(in the rows, 128 means zero)
Each named turn below is shown by a few rows before and after it. Which turns, in which order, take the first row of each later pair to the second? The first pair is answered.
j909:
[ 81 118 146  95 157 152 155 121 147 143  98  71 138]  ->  [104 100 114  69 142 145 162 149 119 103 114  94 148]
[129 125 124 128 128 150 132 133 120 140 142 135 118]  ->  [133 126 125 126 127 149 131 131 117 134 142 136 120]
[145  67 100 102 135 155 146 155  88 111 138 172 142]  ->  [169 108 100 123 112 124 108 148  86 106 158 197 134]
j669:
[140 122 126 139 153 144 145 126 130 151 123  90 136]  ->  [134 135 126 136 147 130 146 126 138 145 126  80 136]
[107 134 109 121 129 101 129 130 128 129 120 119 119]  ->  [114 141 113 128 125  96 116 127 130 131 122 131 112]
[130 117 108 115 120 124 136 130 129 108 127 121 129]  ->  [133 128 103 121 119 115 131 123 129 107 133 127 127]
j376:
[160 134 100 161  90 111 105 146 102  90 128 170 138]  ->  [106 165 131 175 105  99 114  99 162 133 102  96 135]
[154 153 158 156 135 111  83 119  92 112 132 201  88]  ->  [116 181 174 165 139  93  83  84 136 139 115 146  84]
[128 135 108 125 128  93 131 119 128 109 116 130 125]  ->  [114 122 119 131 146 116 145 110 138 131 100 113 122]

(two turns a pair)
[ 89 127 112 111 123  99 166 123 146 126 104  85 169]  ->  [114 139  97 109 102  77 152 139 128 101 120 111 169]
j909, j909
[163 125 111  83 124 158 139  86 126 170  65  68 145]  ->  [187 106 106  86 134 180 136 109 102 159  69 105 142]
j669, j376
[127  76 108  99 143 153 163 151 107 111 121 144 145]  ->  [143  96  90 101 121 119 144 159 104  88 142 160 147]
j909, j669
[ 89 167 124  97 100  57 128 145 139  81 153 124 133]  ->  [ 63 174 152 117 123  79 132 114 168 123 133  94 121]
j909, j909
[117 127 172 150 159 171 132 102 145 169  90 122 114]  ->  [ 90 136 159 133 152 140 143  97 165 162  90  83 125]
j669, j669
[133  88  88 108 107  92 174 159 134 119 117  47 127]  ->  [161  96  74 110  91  83 151 178 107  98 137  83 126]
j376, j909
[130 152  96 117 104  88 121 149 122 103 141 128 136]  ->  [ 98 132 145 138 139 153 140 125 142 166 105 105 117]
j909, j376
[150  82 129 115 176 175 160 154 120 128 159 149 135]  ->  [147 176 129 148 124  78 104 115 158 118 181 133 135]
j376, j909
[158 146 129 143 119 140 101 141 109 120 146 184 110]  ->  [136 174 114 135  97  91 101 130 132 109 149 144 123]
j669, j376
[128  69 145 122 117 166 106 158 129 117 133 110 139]  ->  [136 121 137 140  89 113  74 142 146 109 152 109 141]
j376, j909
[178  74  87  89 112 143 160 183  87  81 141 203 148]  ->  [103 155  81  77  84  43 155 127 172  92 135  82 166]
j669, j376
[ 84  70 113  92 144 136 134 135 142 173  93 151 147]  ->  [119  95  88  92 114  95 103 154 119 134 125 196 154]
j909, j909
[136  98 170 134 156 178  99 151 127 168 113 155 111]  ->  [137  65 127  87 150 161 124 181 117 127 116 139 136]
j669, j909
[138 163 135 145 113 105 106 112 142 141 145 131 124]  ->  [128 107 142 123 145 168 146 126 129 152 119 125 129]
j376, j909
[138 128  96 110 125 112 128 135  97  99 140 146 128]  ->  [128 167 125 147 125 105 108  98 122 131 136 129 112]
j909, j909
[ 83 134 147 131 153 133 145 107 170 152  90  41 143]  ->  [119 194 163 181 126 106  88  90 163 157 115  98 121]
j669, j669
[149 111 125 115 142 162 153 141 105 108 136 166 140]  ->  [153 160 139 147 125 139 120 116 114 122 149 178 133]
j909, j909
[139 136 115 153 105 125 107 140 110 125 145 150 143]  ->  [121 151 117 156 102 108 109 125 130 134 137 123 148]
j669, j376
[119 131 112 108 115 121 119 115 111 123 141 138 134]  ->  [107 131 127 121 130 137 129  97 122 140 129 127 130]
j909, j376
[120  99 117 125 122 144 142 137 115 133 126 133 117]  ->  [107 128 116 130 116 118 133 119 136 139 126 110 122]
j376, j376
[168 151 132 155 127 174  70 125 142 154 126 183 107]  ->  [166 130 138 152 140 191  80 122 141 163 116 178 107]
j376, j669
[149 103 136 138 123 130 154 141 141 106 115 164 114]  ->  [147 134 136 147 113 105 135 134 149 107 121 167 113]
j376, j669
[146 140 122 130 119 110 121 135 137 132 128  95 116]  ->  [162 114 118 127 126 129 124 152 119 130 130 121 114]
j376, j376
[152 134 160 157 130 141  96 108 113 165 140 198 120]  ->  [158 146 149 151 115 124  94 114 109 152 147 199 127]
j909, j376
[116 114 139 171 135 159 149 111 139 143 124 125 112]  ->  [141 118 104 149 107 120 143 138 116  93 148 151 125]
j909, j376
[ 95 105  94  75 119  86 169 125 165  98 130  74 167]  ->  [155 184 123 149  88  62  88 109 149 113 165 161 134]
j669, j669
[ 78 135 164 149 137 133 143 105 169 157  93  65 138]  ->  [150 156 108 135  82  66  99 148 117  74 146 149 150]
j376, j376
[136 155  82 109  92  54 127 155 125  82 155 113 132]  ->  [ 88 173 133 145 119  82 132 105 173 153 126  67 116]
j376, j669
[135  46 136 105 179 217 166 159  93 137 112 158 125]  ->  [195 122 116 137 119 138  92 159  72  97 162 231 120]
j909, j909
[121  75 147 112 141  77 149 168 130  87 150 110 163]  ->  [113 119 160 137 129  45 131 144 149 101 159  96 159]
j376, j669
[148 114 117 134 151 157 139 138 101 112 152 124  96]  ->  [114 143 128 140 153 138 138 115 133 136 147  84  93]
j376, j376
[166 123  94 129 128 147 107 144 114 108 141 156 140]  ->  [160 120 109 145 141 165 104 136 117 128 137 164 130]
j909, j669
[103  76 134  84 145 172 156 147 128 124 120 133 147]  ->  [119  96 104  73 116 125 145 157 122  87 144 137 162]
j909, j669
[135 119 158 144 131 151 131  95 127 203 134 121 117]  ->  [157  76 122 110 129 160 145 137  90 168 147 145 129]
j376, j669
[118 132 129 139 119 107 123 107 174 147 114  85 159]  ->  [144  99 150 157 144 171 129 117 145 159 111 133 141]
j669, j376
[116 152 152 137 151 130 125 124 108 116 112 135  78]  ->  [119 161 142 139 147 114 119 124 110 111 120 136  80]
j376, j376
[ 90 104 105  83 135 120 167 127 147 121 103  54 151]  ->  [104 100  93  72 128 116 167 141 134 102 111  67 157]
j909, j376
[138 123  96 128 106  82  95 129 108 120 125 130 130]  ->  [115 111 133 146 138 134 111 109 128 170  97 110 111]
j909, j376
[ 88 129 147 141 150 126  85 125 143 164 125 135  92]  ->  [111 135 128 134 128 100  69 138 126 137 149 163 101]
j376, j376
[118 145 140 155 136 126 112 114 141 150 128 122 123]  ->  [119 104 134 134 147 160 133 135 123 139 122 128 130]
j376, j669
[156  68  98  87 175 168 142 148 101 104 111 131  83]  ->  [186 143  99 129 137 109  77 133  98  95 144 171  73]
j909, j909
[138  72  94 101 113  98 183 146 145 113 189 120 145]  ->  [106  93 122 116 122 103 185 111 181 154 175  79 138]
j669, j376
[148 130 120 110 132 109 116 133 111 103 135 161 134]  ->  [118 146 155 136 144 122 115  98 143 145 117 123 123]
j909, j376
[ 83 157 189 185 114 138 148  70 155 143 106 141 106]  ->  [142 119 171 172 115 166 149 115  97 109 126 219 106]
j669, j376
[ 97 114  98  85 105  87 143 147 140  91 139 121 155]  ->  [ 80 144 118 106 106  80 133 116 170 120 137 100 141]
j376, j669
[125 162 134 145 122 111 104 107 136 129 142 132 133]  ->  [117 109 140 125 153 164 142 117 123 140 120 122 135]
j376, j909
[130 142 123 147 116 105  99 116 125  86 148 116 135]  ->  [138  97 133 144 147 165 119 132 100 100 134 135 132]
j376, j376
[ 94 102 173 140 156 199 166 108 149 145  80 131 128]  ->  [165 158 141 158 100 128 100 126 114  92 138 216 130]
j376, j909
[157  93 129 151 134 160 154 133  93 111 125 170 112]  ->  [140 168 129 166  99  86 119 100 134 107 140 138 117]
j909, j376
[106  60 127  81 122 120 167 151 148  86  95  64 147]  ->  [ 96  94 125  89 105  83 151 137 161  84 103  42 149]
j909, j376
[134 110  99 104 116 106 142 160 105 109 141 158 145]  ->  [114 173 121 142 103  80 118 115 142 138 144 133 134]
j376, j669
[ 80 142 122 131 134 136 134 116 157 144 123  64 131]  ->  [150 102  98 123 129 164 123 168  92 102 149 154 137]
j376, j909
[162  73 168 128 202 161 187 166 102 124 132 159 190]  ->  [200 135 159 163 160 104 131 160  94 103 169 205 182]
j909, j909
[122 167 149 150 143 107 116  74 151 156 111  98  88]  ->  [121 118 155 133 169 155 146  90 132 164  93  99  88]
j669, j909
[ 99 171 136 141 113  78 109 113 144 142 102 147 101]  ->  [141 131 127 130 120 123 119 149 102 122 110 199 100]
j376, j376
[ 61 163 115  87 135 132 196 120 174 119 134 106 137]  ->  [103 159  86  78 114 111 177 155 138  73 163 163 142]
j376, j376
[117 127 159 154 156 169 125 101 133 176 108 124 100]  ->  [161 141 142 159 129 153  94 124 105 147 132 180 102]
j376, j909
[ 81 133 143 125 160 142 142 119 163 173 114  77 110]  ->  [132  99  88  80 134 124 148 180 101  96 146 141 132]
j909, j376
[ 93 179 151 143 113  84  80  74 121 136 140  86 153]  ->  [ 64 107 140 103 148 135 138  95 116 132 113  50 161]
j909, j909
[122  85 132 108 127 136 162 144 126 102 112 102 152]  ->  [139 117 114 114 102  97 139 147 123  80 130 129 156]
j909, j669
[139 107 161 134 177 208 123 132  91 164 117 192 141]  ->  [172 139 131 129 138 150  90 147  76 120 149 227 148]
j376, j669
[119  97 112 125 132 116 143 141  96  82 112 128 140]  ->  [ 91 140 134 148 136  95 124 106 135 112 103  91 132]
j909, j376
[111 156 111 127 111  78 120 117 147 116 130  91 142]  ->  [108  85 136 119 156 163 152 135 123 136  99 107 130]
j909, j376
